The rows below come in pairs that one turn or mirror swaps. Which row does each named row swap with?
The rows were stretched afterwards, more along some directions than others.
k_983: [4 -16 -18 -15 -17 -65 4 14 28 -16 3 4 0 5 -5 -23 8 2 37]
k_245: [-12 20 -1 -11 -13 -28 35 33 46 3 -9 -15 11 4 -1 -39 6 2 13]
k_604: [-12 -8 -12 21 2 -10 33 -5 21 -18 8 -22 0 32 -17 0 1 11 21]
k_195: [-1 19 -6 -9 -32 -22 26 -3 0 -5 -10 -10 7 14 7 -17 9 -2 9]
k_845: [-3 15 -2 5 11 -12 18 -2 11 4 2 3 -4 -12 28 3 27 -16 -15]
k_520: [8 40 20 -17 -37 -34 -18 13 10 10 -17 14 13 -20 -3 -13 -7 -21 -12]
k_608: [5 7 -10 3 -7 -3 10 -17 -11 16 9 -10 -19 -13 3 13 16 -12 7]
k_172: [-2 -3 -16 -3 -1 -37 38 -9 11 -28 0 -20 -1 20 -5 3 20 13 32]
k_7: [-7 -15 -28 -7 -4 -51 22 14 13 -23 5 -10 -16 41 -6 -9 -21 -1 36]
k_296: [3 -30 -18 7 6 -18 10 10 4 -34 7 10 1 21 -15 12 -4 -7 10]
k_920: [-13 -40 -34 30 24 -4 27 -14 9 -14 9 -18 -18 39 -9 17 18 10 9]
k_158: [16 -1 -4 -7 -31 -5 -7 8 21 9 -10 6 30 -21 -7 -26 13 10 13]
k_578: [5 25 -8 0 -29 -26 25 -2 34 13 -6 5 2 8 -6 -17 4 14 29]
k_168: [5 -32 -21 17 -10 -44 9 -11 24 -25 4 8 -7 37 8 15 12 15 21]
k_827: [21 -16 -21 6 -2 -50 0 -12 9 -18 9 12 -9 36 -1 2 -6 19 26]
k_895: [-8 -19 2 0 -22 -44 10 -1 18 -24 4 3 -8 23 -17 -5 -12 -14 27]
k_450: [-24 -4 1 -17 -4 -67 15 33 35 -28 4 -16 -7 32 -5 -14 10 8 10]
k_237: [3 -10 3 -1 -30 -33 -28 -12 2 9 -5 15 -3 5 -17 -15 -19 3 1]
k_926: [8 5 0 -12 -32 -22 -6 21 29 0 -16 17 17 -25 2 -22 20 11 8]
k_782: [-6 6 -15 10 2 2 11 -10 -2 16 14 -21 -17 -14 -4 8 23 -10 5]
k_281: [1 6 -7 0 -20 -24 -1 -9 2 -4 -1 12 -10 -1 18 -32 -6 -13 -8]
k_222: [-7 10 3 12 0 4 18 4 -9 4 -7 10 12 -16 -4 -9 25 7 2]
k_16: [-2 -10 -11 1 -25 -20 -9 2 37 -10 11 -7 17 -2 -1 -15 -7 -7 13]
k_312: [-4 11 -3 -18 -24 -38 15 1 38 4 -8 8 -12 1 2 -43 2 6 17]
k_24: [-11 -27 -48 3 17 -41 50 1 41 -25 4 -20 -18 34 -9 10 19 29 48]
k_899: [6 -5 -9 -13 -14 -35 23 3 18 4 -14 12 -22 20 3 4 27 18 23]
k_66: [-6 4 0 8 -20 -3 0 -5 16 -13 7 -14 15 14 -27 -2 0 -1 -1]
k_298: [-14 -26 -15 20 -4 -3 4 -17 -21 -12 10 2 -18 19 23 30 10 -7 2]
k_592: [2 27 8 -6 -29 -18 -18 11 18 17 -16 26 10 -32 -19 -29 15 3 20]
k_525: [-3 8 4 -21 -6 -56 2 14 20 -3 -1 -5 12 2 0 -29 -8 14 31]
k_470: [10 -3 -25 9 -17 -14 15 -8 12 8 -3 8 -10 1 6 -13 -13 4 2]
k_290: [-5 -13 -1 4 -5 -1 7 -12 1 3 4 -16 5 1 -19 25 21 -4 25]
k_552: [0 -39 -20 -1 -1 -18 15 -13 -5 -4 -1 7 -17 -9 19 6 4 -11 6]
k_700: [2 -22 -5 -6 3 -18 41 -18 9 -15 6 1 -7 24 -4 -3 22 1 17]
k_469: [-13 20 13 -4 -13 -48 18 20 32 3 -20 10 8 23 -3 -10 33 0 47]
k_483: [-5 21 26 -23 -38 -65 -9 22 20 -6 -17 3 12 19 0 -25 14 2 13]
k_380: [4 -26 -15 6 -3 -40 28 -2 -4 -27 10 -11 14 26 -13 9 9 14 25]
k_797: [5 -4 9 -17 -32 -44 16 1 30 3 -24 34 15 13 -9 -4 13 18 25]
k_823: [-5 38 23 4 -33 -23 -5 12 -4 7 -10 7 15 -14 11 -11 30 3 19]
k_229: [9 -36 -24 11 4 3 3 -2 -13 -3 12 -10 -4 -22 2 -1 -23 -12 -25]
k_406: [-16 23 3 -1 -8 -9 14 19 30 12 2 -24 9 0 -10 -20 12 -2 5]
k_242: [-4 -11 -6 -15 -7 -58 1 4 31 -23 7 -2 0 -10 14 -26 0 0 24]
k_934: [10 -10 -14 -20 2 -43 5 -1 38 -2 -5 4 15 27 -24 2 17 1 30]
k_260: [-11 -22 -8 2 -8 -64 14 -7 -8 -21 -1 12 -4 37 8 15 -14 -11 9]
k_100: [-6 -26 -20 -13 12 -23 27 -2 30 -14 22 -14 4 30 -16 5 6 19 26]
k_619: [-3 31 30 -27 -23 -35 -7 5 -5 5 -1 24 4 -5 -2 -14 21 -9 9]
k_512: [7 -3 -9 -13 -29 -65 34 10 17 -16 -13 26 7 35 10 -13 4 2 44]
k_830: [-12 -15 11 6 -4 -35 -5 19 18 -8 6 -3 -1 16 1 8 4 3 16]
k_389: [-6 11 15 -28 -31 -53 19 28 51 -8 -7 3 36 27 -26 -12 22 7 47]
k_776: [5 -3 7 -20 -29 -5 -30 8 10 6 -7 3 16 -3 -16 -3 4 -5 5]
k_530: [-2 -37 -19 6 11 0 11 6 0 -10 15 -18 -5 -17 6 6 -11 -18 -20]
k_425: [-14 14 0 12 -37 -24 9 7 2 0 -6 -3 6 -2 6 -7 20 2 21]

k_845 pairs with k_520
k_222 pairs with k_592
k_312 pairs with k_604
k_66 pairs with k_281
k_260 pairs with k_934

